Here is a table of points, one per row:
    7   -2  -15    8  -13    1  -18  -17  -17   -5  -17  -12  -11  -12    3   -3  -16    7   -5  -21  -26   17    8  -15   -2    1   28   18   -5   11   35   20  -15    2   -2    1   25    8   -6   -6  -16   -4   -6  -33   -6   20   17
    8  -22    3  -21  -23    2   -4  -13   28  -11   -1  -23    0   -2  -19  -41   -8  -32   -1  -18  -18   30   18   -3   -6    1   27  -28  -17    4   28   44   -9    3   -8    2   22  -18   -1   -9   -3   10   -9   50   -1   25   30
   -7  -31  -40  -23  -13  -14  -16    2  -21  -16  -16   -1  -20  -18   14   12    2   -5  -12   18   10   31  -33    1    1   -2  -19   14   -6  -14   -3   36  -13   17   28    0  -14  -29  -14  -13   42  -11  -31   16    8    0   22
   -7   24  -24    4  -31   -7    0   -9   -9   41    9   -1   -4    2   -2    0   25    7   -7    1   23   -2   -8    4  -11  -28    4  -24   -4   35   -3   15   26  -21   23   30    2    1   -4   -9   -6   -5   -5    3  -12   24  -15
  -13   34   33   -5  -11   -9  -16   36  -13   -1  -13    3   -8  -24  -17  -11    0   -1   -3   -1   35    4  -10   -2   44    6    8  -16    1   27   -8  -11   22   -9  -36  -12   -7   -9  -12    5    2   -6   -5   -7   -1  -22   -4
  -26  -33   -3   -9   -8   -8    6   -9   25    4   17   45   -2  -17  -12  -30    2   59    6  -33  -19   41   54  -23   -5  -19   30    3   -9  -15  -47  -30   -8  -10  -20   -4   31  -25  -32  -35   -1   58  -27   34  -14  -42   57
  -12  -15   -7    2   13    6   -3   -5   32    8   -7   -7   -2   -7   -2   68   -8  -38  -13    3   -3  -18   44  -42  -14   -7   59   -5   -6   -9   55   -4   -2    3   -4  -10   36   -9  -36   50   -1   47   32   40    3  -15  -46
  -22   19    6  -22   11  -18  -24  -13  -28    0   -5  -26   19  -24   -2  -27  -25  -28   12  -34   34   35   -3    1    0  -12  -24   17   10  -19  -21   41  -27   59   56  -17  -15  -17    4   -8    7   -9  -11  -10  -17   20  -25
    3   -1  -10  -18    2   -9  -13   -3   33  -10   -5  -13  -14  -10  -13   45  -18   59   -2   -7   -8  -10   27   34   -4    0  -52    0   -1   -2  -20   -3  -10   -2   -6   -3   52  -13  -19   23    2   44   38   17   17  -12  -35
    7    7   -2    0   -3   -4  -10  -11   15   -9   18  -18   -7    3   -1   21   -3  -16    6    5   -1    0   13   41    6  -16   23    6  -10    1  -24  -10   -1  -19    5  -14   27    2  -37   25  -14   -1   39   17  -13  -11   -8
   -9   37   52  -26  -10   -5   -5   23   -4   30   -4   -6    7  -38   -5    9   83  -20  -13  -12   13   -4   -3  -12   -9   99  -11  -10   -8  -14  -15  -19   57  -45   64  -18   -9   45  -11  -33   -5    1  -28  -19   -1  -35  -11
   -1   14  -27   31    0   62  -14  -39   -1   -8   26   58   -8   38  -11  -13  -24   -2  -20   38   -1  -18   -6   20   19   51   -8  -17   55    3   -1    4   -3   -7    0   -9   -2    5   13  -23  -11  -10   11    6  -22  -10   -4
    1    5  -11  -11  -10  -23  -14  -13   38    8   -1   -7    1  -17    3   14  -19  -14    7   -4  -15  -17  -47  -23  -16   -1    5   -5    0  -10   26  -14  -20   -2  -13  -19   22    0   -4   29  -10   16   47   20    7  -38   39
  -15  -25  -12  -34   -8  -29  -24   -3  -33    5   -7   41   17   -4    1   73   -7   -7  -39   -8  -12   -3   43   43   -2   -4   46   -6  -25  -15  -15   -4   -5   -8   -9   -6  -51  -23   70   47  -11   65   66   33    0   -5  -10
    6    6   -9    5  -19   -5   -9    1   -7   -9  -12   -7   -9   -6    8  -13   -4    4    0   -4   15   26  -23   -6   -6   -9   26   23    9    5   11   13  -11   -9   -9    6   26   25  -14    6  -13   -7   13   -7   10   12   19
  -17   25   40   -5    4  -11    0  -27   11  -16   17   -9  -24  -40  -21  -11   25   17   -6  -18   54  -25  -11  -31   -3  -22  -18   60  -11  -22  -17   61  -35   41   82  -11  -50   22  -22  -17   48   -3  -19   -8  -17  -20  -32
   -5   23    8   -6    5    6   -6  -14  -11  -23   -5   -1    0  -21   24   -5   26    1  -10   -4    9  -16  -12   -4  -15   -2    2  -27  -10    1   -5   -7   21   42   38  -28   16   22    6  -14   14   -6   -4   -1   -4    0   -4
    8    5   -6  -12   -7   -2   -4  -12    2    4   11   -5  -13   -2   -7    0  -16   33   -8    0    4    6   11   -4   -3   -3   30  -22  -15    3   21    9  -13   -9   -4  -11   11  -15   -1  -13    3  -38    8  -23    3   -2   29
    4   25   31   32  -12  -18   -2   48   -5   -9    4   -3  -11   54   -7   -8  -33   -7    6  -20  -13   -1   11   -2   -7   48   -6  -16  -27  -10   -3    1   -1   24   25    8  -13   33  -17    7   45  -10    3   -4    3   -5    1
  -14  -26  -13  -19   16   -4  -11  -13   57  -18   -3  -17   -4  -29  -11  -25   -1   43   -9  -30  -13   45   68  -13   -7   21   21   -9   -1  -13   43  -55   -7  -14  -21  -19   11  -12   -1  -11    2  -40  -30   54    0   53    2
    2   -2   -4   35  -13   65   41   -9    3    2  -34   63   -9  -12   -9   55   -7  -12  101  -19   -3    2  -12   44    0  -21   34   -8   25   -6   -7   -7  -14    0   -9   -2  -15  -11   16  -55   -9   -8   -3  -14    7   -8  -11
  -32  -17   12   69  -16   52   73  -31   -3   -6   34  -40   -9   -6  -25   59   -9  -18  -39  -44   -9    5  -10   49   -5  -11  -36    2   50  -18  -16   -9    4   -8  -26   -9  -11    1   80   72  -12  -10  -32  -25   46  -17   -1
   17   37  -16  -16    4   -2   10   -8  -21   -4  -10  -10  -12   -2  -10  -13  -20   -4   -9    4    3   15  -23   -7  -14  -29    2   21   -4  -14  -11    3    4  -38   20  -14  -10   -8  -10   -5  -12    1   -4    0   -2   14   14
   -6   -7   -6  -10    5  -31    5    2  -13    3    4    2  -18  -12    8   -8  -17  -13    2   -1   19  -18  -16   -5   -2   -9   -6  -25   13   -4   14    4   -6   -9  -18  -25   24    5   -9    2   -6  -11   11  -11  -10   30    3
   64  -19  -16   78  -27   61  -23  108   -7   -1   64  -15   93  -30  -24   -7  -13   -9   -3   78  -18    3   -4  -51  -17  -39  -17   -5   69  -25  -12  -17  -14   -6   -6  -29    2  -19   53   -9   43  -12  -17  -17  -13   -9  -21
  -25  -67   28    7  -17  -31  -23  -49  -21  -13  -10  -26   13   90  -30   -8    4   16   -4   22  -42  -16  -26  -29  -10  -21  -36  -16    5    1  -35  -26  -10   13    1   -9  -39   19  -33  -12   44   10  -24   -8   -4   -1  -16
    7   31   -8  -26  -15  -12   -6  -17  -27   -8    4  -11   -2   -9  -11   -3  -12   -8    6   -2   17  -13   -8   -1   -7   -6  -21   20  -11  -11    9    0   12   -9  -38   -3    2  -21   -8  -17   -4   -8  -16   16  -10   14  -11
    1   -6   -1  -15  -11   -9   -3    6   27   -1  -11  -26   -9  -20   10   33  -16   46   -8    3   14  -20   32   34  -16  -11   12  -12    1   -3   -7    2  -20   -3  -25   -5  -36   72   -5  -38  -22   32   23   28    1  -11   -1
  -29   25    8  -36  -14  -11   -1  -15    3    5  -12   15   -6   35   -9  -15  -30  -25  -17   37   17    5   -1   -4   -6  -16  -10   35  -18  -11  -16  -55    0  113   48   10    0   26    3  -22   29   -7  -22  -28    6  -18   -9
    1  -16   37  -14    6  -29   -6   -6   39    6  -10   48   -6   -5  -13  -12   -5  -22  -14    7  -30   25   31   14   -7  -17   23   30   -3   -2   54   49    1  -16    1   -7   49    1   11  -26   -4  -10  -20  -28   -8   54   51
   -8  -22   -9   59    5   62  -29  -32  -17   -7   47   80  -26  -39    5  -41    1  -16  -18   42  -10  -13    6   52  -45   -9  -36  -24   41   -2  -10  -11  -26   -2   -9   -2  -31   -9   24   62  -18  -12  -16   -3   55    6    8
   -6    1  -20   -2   -6    2  -15   -1   20  -15  -15  -21   -1   -4   -2   30   -4  -13   -4   -9    0  -40   34   -8   11  -13   32    1   -1    4   37  -14  -12   -6   12   11   32   -2  -15   42   -5   35  -36   29  -17  -19   56
   71   -5   -4   -3   64    6   70  -17   -4   -5  -46   -3   81  -13   80  -13  -16   -3  -13   -6   -2  -10   -6    4   23    3   -1   -2    1   84  -13   -8  -16  -10   -7   69   -4   -4   -3   -2  115   -4   67  -11  -36   -3    3
   14   19   46    7  -13  -12  -10    8  -15   25  -22   -8    3  -17    1  -12   13   11   17    1   34   -9    0   -4   -7   30   -3  -22   -2   -9   -8  -15   28   28   53   -8    0  -27   -9    3  -21   -7    1    1   23    1   -1
   -9  -16   -5  -53    3   49   53    0  -12   -9   -8   58   -2   -5   -7   24    0    3  127   -3   -9   -9  -13   47   -3    0   51    2   29   -6   -3   -5   -3   -9   -5   -8   -8   11   41   62    0  -15  -24  -11  -16   -9  -15
    4    8  -16   33   -2  -42   -9   -3  -14  -17    0   32    2  -11   -5   43    2    0   -5   -6   -2   13  -28   24    1   -3   15    4  -24    3  -16  -14  -12   -9    2    1    5    6   44   36  -11   -6   33   31  -19   -4  -10
   91   -1   -4  -12   94  -17   88   -9   -2   -5  114   -6  106    0   96   -2  -13   -2    3   -2   -1   -3   -3   -8  121   -1    2    3  -13   83   -8    3  -16   -3    1   75   -5   -1  -14  -10  -32    3  -31    3  127   -5   -7
   27  -19  -15  -23   20  -10    7   36    1   -1  -19   -9  -36  -27   20  -12  -40  -12  -12  -16  -40  -19  -11  -19   23  -12  -16    1  -19   32  -31   -3   45    1  -13   16  -26   -4   -4  -13  -35  -22   14   -3  -20  -24  -13
   -1  -10   50   25    2   48  -12   27    0   -5   13   -1  -19   81   28    4  -14    1    0    5   20   -3    0  -37   -1   17  -14    0   41   -8  -20    3   -5  -20   -9   -5    3  -13   39  -10  -17  -10   -1    9  -12    5   -7
   -6    0  -13   19   -2  -29   -6   -5    0   -4  -12   -3  -16   37    3  -24   -4    8   12    4    1  -11   26  -11    5  -22  -24   -6  -22   -2   -1  -11  -23  -36    3  -14  -11   27    4   -6   20   33  -18  -18    5  -15  -19
    0   28   19    8    1   -6    2   42  -15  -20  -14    3  -16   44   -5    2  -21   -1   -8  -17  -16   -7  -19   -7    1   24    1  -27  -13  -18   -3  -10  -11   26   22    4   -5   21  -16   -2   20   -1   -9    2    6    3    2
    0   57   22  -20  -23    1   17   41   -3   64  -12   -4   -3   36   -7   -4   97    3   -7   -6  -35   -5    3   -8   -6   45  -18    7    1   49   -1   -7  -28   39   18  -33  -20  -18  -18   13  -15   -8   -2   -7   -1    4    0
  -40  -26  -30   79    5   56   -2   60   -5  -11   40  -50  -17   48   -2  -39   -9    4   -6   54  -10   -7  -19   59  -12   58   -1   25   69    5    8   -4    4   -7  -20   -2  -16  -27   42  -35  -18   18   -8   -7  -18  -14  -24
  -28   -7  -23  -17   -5  -26    6  -27   29  -16  -18  -25   -3  -16  -15   -9    1   26   -7   60  -29   37   32  -24   -6    4   15  -24   -4  -32  -50   43  -27   -8  -30    2   22  -14  -11    7  -23  -14  -23  -39  -10   30   36
   -4  -43  -21  -18  -10    2    9   -1   18    3   -8    4    1  -12   -8   -4  -16  -12  -19   -6   57   28  -35  -15  -10   10  -43   41  -60   -9   30   21    6  -14  -26  -19   -1   -1  -16    3  -26    5  -16  -22  -19   38   28
   27  -13  -32    6   22   -6  -25  -12   -5   55   -9   -5  -25  -10  -22   -4   34    2    2   -2   34   -8  -13   -9   17  -17   14   -4   -7   20  -26  -15   43    1  -18   24   -3    7   -2    0    3    2  -14  -11   -1   29  -11
    9    7   21   21  -10   -8   -4  -16    1   -3  -12   -1   21   43    6  -13   -9   21    0   22   -6    0  -14    4   -5  -17    7   -3  -24  -19    3    4    6   12  -24  -14   -1   20  -12    1   11   -3   -3    1   -5  -22  -14
  -10   32   50   -4   64   -9  -27   27  -11   70   -8   -7   -6   34  -15   -2   79   -5    2   -4  -11   -4  -15   -3  -23   43   -1   -6  -16   28   -7    1  -27  -11  -36   50    6   -3   10   -6  -12  -12  -10   -3   -7  -12   -3
  -30    4   -7   -4  -26    2  -24  -14  -11   27   -6  -11    3  -16   35  -15    4    0    6   -2  -33  -18   -8    3   37  -14   -9   16  -11  -18   26  -11   26  -21   -4   13   -4   -1   -9    0   -1  -18   20   -1    3   23  -33
  -23  -10  -21  -14   -1  -12   -6  -13   -6   -8   -5   -1   25   -3  -11   -1   -7  -11   11   -6   24    1   -5  -27  -12   -8  -26   31   -2   15   21   41   50   -4  -26  -20    6   -3  -10  -14  -10  -12   -6    6   12   22   42
   -4   12   -3  -25   -4    0  -24   15  -11  -35  -18   -4   18    4  -26  -18   -8  -12  -11  -31   12  -28  -12    2  -13  -21   -8    7  -12   -4   -5   -3    5  -26   -2    3   -8  -11  -18  -10  -24  -12   -6  -23   12   -3  -30
   32  -27  -14   -8   37  -11   61    2   -9  -29   -5  -10  -30   -9   41  -25   76   -5    4   -8  -13    8    1  -23   31  -18  -53  -17    2  -51   66  -14   91    9  -17   84  -20  -10   -8  -11  -19   -8  106  -15  -23  -18   -5
Along one direction, these points spread out more than along any other. Take the direction at right angles to it along which they spread out most. Go by this last direction. For each point below, how far along it does it lie, from 0 to 99? 50 is the average, and the first point above lies past it. One standard deviation of the points above along it is 16.
    8    5   -6  -12   -7   -2   -4  -12    2    4   11   -5  -13   -2   -7    0  -16   33   -8    0    4    6   11   -4   -3   -3   30  -22  -15    3   21    9  -13   -9   -4  -11   11  -15   -1  -13    3  -38    8  -23    3   -2   29 55
  -17   25   40   -5    4  -11    0  -27   11  -16   17   -9  -24  -40  -21  -11   25   17   -6  -18   54  -25  -11  -31   -3  -22  -18   60  -11  -22  -17   61  -35   41   82  -11  -50   22  -22  -17   48   -3  -19   -8  -17  -20  -32 66
    7   -2  -15    8  -13    1  -18  -17  -17   -5  -17  -12  -11  -12    3   -3  -16    7   -5  -21  -26   17    8  -15   -2    1   28   18   -5   11   35   20  -15    2   -2    1   25    8   -6   -6  -16   -4   -6  -33   -6   20   17 57
    1   -6   -1  -15  -11   -9   -3    6   27   -1  -11  -26   -9  -20   10   33  -16   46   -8    3   14  -20   32   34  -16  -11   12  -12    1   -3   -7    2  -20   -3  -25   -5  -36   72   -5  -38  -22   32   23   28    1  -11   -1 54
   -6   -7   -6  -10    5  -31    5    2  -13    3    4    2  -18  -12    8   -8  -17  -13    2   -1   19  -18  -16   -5   -2   -9   -6  -25   13   -4   14    4   -6   -9  -18  -25   24    5   -9    2   -6  -11   11  -11  -10   30    3 54
  -29   25    8  -36  -14  -11   -1  -15    3    5  -12   15   -6   35   -9  -15  -30  -25  -17   37   17    5   -1   -4   -6  -16  -10   35  -18  -11  -16  -55    0  113   48   10    0   26    3  -22   29   -7  -22  -28    6  -18   -9 58
  -28   -7  -23  -17   -5  -26    6  -27   29  -16  -18  -25   -3  -16  -15   -9    1   26   -7   60  -29   37   32  -24   -6    4   15  -24   -4  -32  -50   43  -27   -8  -30    2   22  -14  -11    7  -23  -14  -23  -39  -10   30   36 55
    7    7   -2    0   -3   -4  -10  -11   15   -9   18  -18   -7    3   -1   21   -3  -16    6    5   -1    0   13   41    6  -16   23    6  -10    1  -24  -10   -1  -19    5  -14   27    2  -37   25  -14   -1   39   17  -13  -11   -8 52
  -13   34   33   -5  -11   -9  -16   36  -13   -1  -13    3   -8  -24  -17  -11    0   -1   -3   -1   35    4  -10   -2   44    6    8  -16    1   27   -8  -11   22   -9  -36  -12   -7   -9  -12    5    2   -6   -5   -7   -1  -22   -4 53
  -23  -10  -21  -14   -1  -12   -6  -13   -6   -8   -5   -1   25   -3  -11   -1   -7  -11   11   -6   24    1   -5  -27  -12   -8  -26   31   -2   15   21   41   50   -4  -26  -20    6   -3  -10  -14  -10  -12   -6    6   12   22   42 60
  -10   32   50   -4   64   -9  -27   27  -11   70   -8   -7   -6   34  -15   -2   79   -5    2   -4  -11   -4  -15   -3  -23   43   -1   -6  -16   28   -7    1  -27  -11  -36   50    6   -3   10   -6  -12  -12  -10   -3   -7  -12   -3 56
   91   -1   -4  -12   94  -17   88   -9   -2   -5  114   -6  106    0   96   -2  -13   -2    3   -2   -1   -3   -3   -8  121   -1    2    3  -13   83   -8    3  -16   -3    1   75   -5   -1  -14  -10  -32    3  -31    3  127   -5   -7 62
    6    6   -9    5  -19   -5   -9    1   -7   -9  -12   -7   -9   -6    8  -13   -4    4    0   -4   15   26  -23   -6   -6   -9   26   23    9    5   11   13  -11   -9   -9    6   26   25  -14    6  -13   -7   13   -7   10   12   19 55
    1  -16   37  -14    6  -29   -6   -6   39    6  -10   48   -6   -5  -13  -12   -5  -22  -14    7  -30   25   31   14   -7  -17   23   30   -3   -2   54   49    1  -16    1   -7   49    1   11  -26   -4  -10  -20  -28   -8   54   51 61
    4    8  -16   33   -2  -42   -9   -3  -14  -17    0   32    2  -11   -5   43    2    0   -5   -6   -2   13  -28   24    1   -3   15    4  -24    3  -16  -14  -12   -9    2    1    5    6   44   36  -11   -6   33   31  -19   -4  -10 45
   64  -19  -16   78  -27   61  -23  108   -7   -1   64  -15   93  -30  -24   -7  -13   -9   -3   78  -18    3   -4  -51  -17  -39  -17   -5   69  -25  -12  -17  -14   -6   -6  -29    2  -19   53   -9   43  -12  -17  -17  -13   -9  -21 1
